[[141 125 112 118]
 [117 133 131 118]
 [118 111 149 130]
 [129 145 132 112]]
->
[[125 112]
 [133 131]]

[[133 125 127]
 [101 114 116]]
->
[[125 127]
 [114 116]]

[[138 125 133]
 [138 132 148]
 [ 99 111 117]
 [145 117 122]]
->
[[125 133]
 [132 148]]

[[105 139 125 124  99]
 [129 113 131 121 122]
 [109 157 115 136  99]
 [129 118 147 130 154]]
->
[[139 125]
 [113 131]]

[[101 129 127 136 137]
 [137 111 119 133 141]
 [140 117 105 146 125]
 [138 131 134 105 141]
 [128 135 131 136 110]]
->
[[129 127]
 [111 119]]

[[121 126 142]
 [114 122 155]
 [126 131 131]
 [128 128 127]
 [128 134 128]]
->
[[126 142]
 [122 155]]

[[122 103 131]
 [126 109 133]
 [119 139 157]
 [119 101 122]
 [113 119 144]]
->
[[103 131]
 [109 133]]

[[140 140 129]
 [120 144 139]
 [108  99 141]
 [103 112 101]]
->
[[140 129]
 [144 139]]

[[156 119 134 126 117]
 [109 149 128 124 112]
 [127 120 104 143 136]]
->
[[119 134]
 [149 128]]
---
[[103 157 126 137 134 107 145]
 [127 134 108 137 109 110 125]
 [150 113 132 136 121 141 133]
 [138 118 123 134 111 131 120]
 [121 126 132 142 140 129 122]
 [123 127 131 142 141 122 126]
 [144 115 138 145 146 143 143]
 [111 127 142 141 134 136 131]
 [130 133 134 139 146 116 132]
 [108 126 133 138 140 126 115]]
->
[[150 113 132 136 121 141 133]
 [144 115 138 145 146 143 143]
 [138 118 123 134 111 131 120]
 [130 133 134 139 146 116 132]
 [127 134 108 137 109 110 125]
 [123 127 131 142 141 122 126]
 [121 126 132 142 140 129 122]
 [111 127 142 141 134 136 131]
 [108 126 133 138 140 126 115]
 [103 157 126 137 134 107 145]]

[[142 127 112 102 102 110 125 141 152 155 150 135]
 [122 108 101 103 114 129 144 155 155 146 131 115]
 [102 112 127 143 153 155 148 134 118 105 100 106]
 [139 151 155 151 137 122 108 101 103 114 129 145]
 [113 128 143 154 155 147 132 116 104 100 106 119]]
->
[[142 127 112 102 102 110 125 141 152 155 150 135]
 [139 151 155 151 137 122 108 101 103 114 129 145]
 [122 108 101 103 114 129 144 155 155 146 131 115]
 [113 128 143 154 155 147 132 116 104 100 106 119]
 [102 112 127 143 153 155 148 134 118 105 100 106]]

[[115 142 155 148 135 122 144 126 117 146 141 131 122 136 137]
 [129 130 128 119 137 130 120 128 129 128 128 131 125 131 134]]
->
[[129 130 128 119 137 130 120 128 129 128 128 131 125 131 134]
 [115 142 155 148 135 122 144 126 117 146 141 131 122 136 137]]

[[145 135]
 [122 149]
 [133 146]
 [124 148]
 [149 120]
 [107 137]
 [131 147]]
->
[[149 120]
 [145 135]
 [133 146]
 [131 147]
 [124 148]
 [122 149]
 [107 137]]

[[126 140 141 122 113 130 115]
 [125 114 119 119 109 124 136]
 [131 131 118 114 123 136 118]
 [145 125 125 150 130 125 136]
 [119 100 115 133 134 123 121]]
->
[[145 125 125 150 130 125 136]
 [131 131 118 114 123 136 118]
 [126 140 141 122 113 130 115]
 [125 114 119 119 109 124 136]
 [119 100 115 133 134 123 121]]

[[118 151 140]
 [139 125 125]
 [129 151 151]
 [109 136 128]
 [121 145 143]]
->
[[139 125 125]
 [129 151 151]
 [121 145 143]
 [118 151 140]
 [109 136 128]]

[[127 142 126 134 125 133 158 114 129 132 132 122 127]
 [132 115 105 126 126 128 126 107 131 128 129 130 117]]
->
[[132 115 105 126 126 128 126 107 131 128 129 130 117]
 [127 142 126 134 125 133 158 114 129 132 132 122 127]]

[[128 124 128 128 128]
 [131 102 135 126 141]
 [130 121 130 127 133]
 [129 121 128 128 128]]
->
[[131 102 135 126 141]
 [130 121 130 127 133]
 [129 121 128 128 128]
 [128 124 128 128 128]]

[[129 147 148 117 127]
 [138 152 155 112 150]]
->
[[138 152 155 112 150]
 [129 147 148 117 127]]
---
[[140 134 139 140 114 139 139]
 [143 135 120 149 119 127 137]
 [118 137 107 116 128 130 117]]
->
[[143 135 120 149 119 127 137]]

[[131 128 140 151]
 [131 128 138 152]
 [128 134 154 135]]
->
[[131 128 138 152]]

[[127 132 112 130 127 130 135 103 128 129 130 125 135 127]
 [129 123 123 125 128 126 111 125 128 126 126 129 127 126]
 [128 118 111 125 130 125 113 110 127 126 125 132 132 124]]
->
[[129 123 123 125 128 126 111 125 128 126 126 129 127 126]]

[[124 127 139 101 124 131 104 150 126 128 126 134]
 [136 143 133 116 122 129 123 130 124 132 129 123]
 [130 105 128 132 130 108 124 135 151 130 136 143]
 [114 123 119 120 143 117 112 131 129 124 119 135]
 [127 124 127 122 131 114 120 133 139 130 124 132]
 [119 103 121 146 139 130 136 124 131 122 133 139]]
->
[[136 143 133 116 122 129 123 130 124 132 129 123]
 [114 123 119 120 143 117 112 131 129 124 119 135]
 [119 103 121 146 139 130 136 124 131 122 133 139]]

[[127 127 123 103 125 130 125 113]
 [127 127 120 127 123 132 124 113]
 [127 126 135 151 129 129 128 138]
 [127 126 137 139 130 128 129 142]
 [126 126 125 124 127 131 126 127]]
->
[[127 127 120 127 123 132 124 113]
 [127 126 137 139 130 128 129 142]]

[[154 115 133 118]
 [109 125 122 126]]
->
[[109 125 122 126]]

[[121 134 120 151 117 125 116 117 113]
 [136 110 133 107 125 132 130 123 132]
 [142 114 135 112 153 148 134 123 144]]
->
[[136 110 133 107 125 132 130 123 132]]
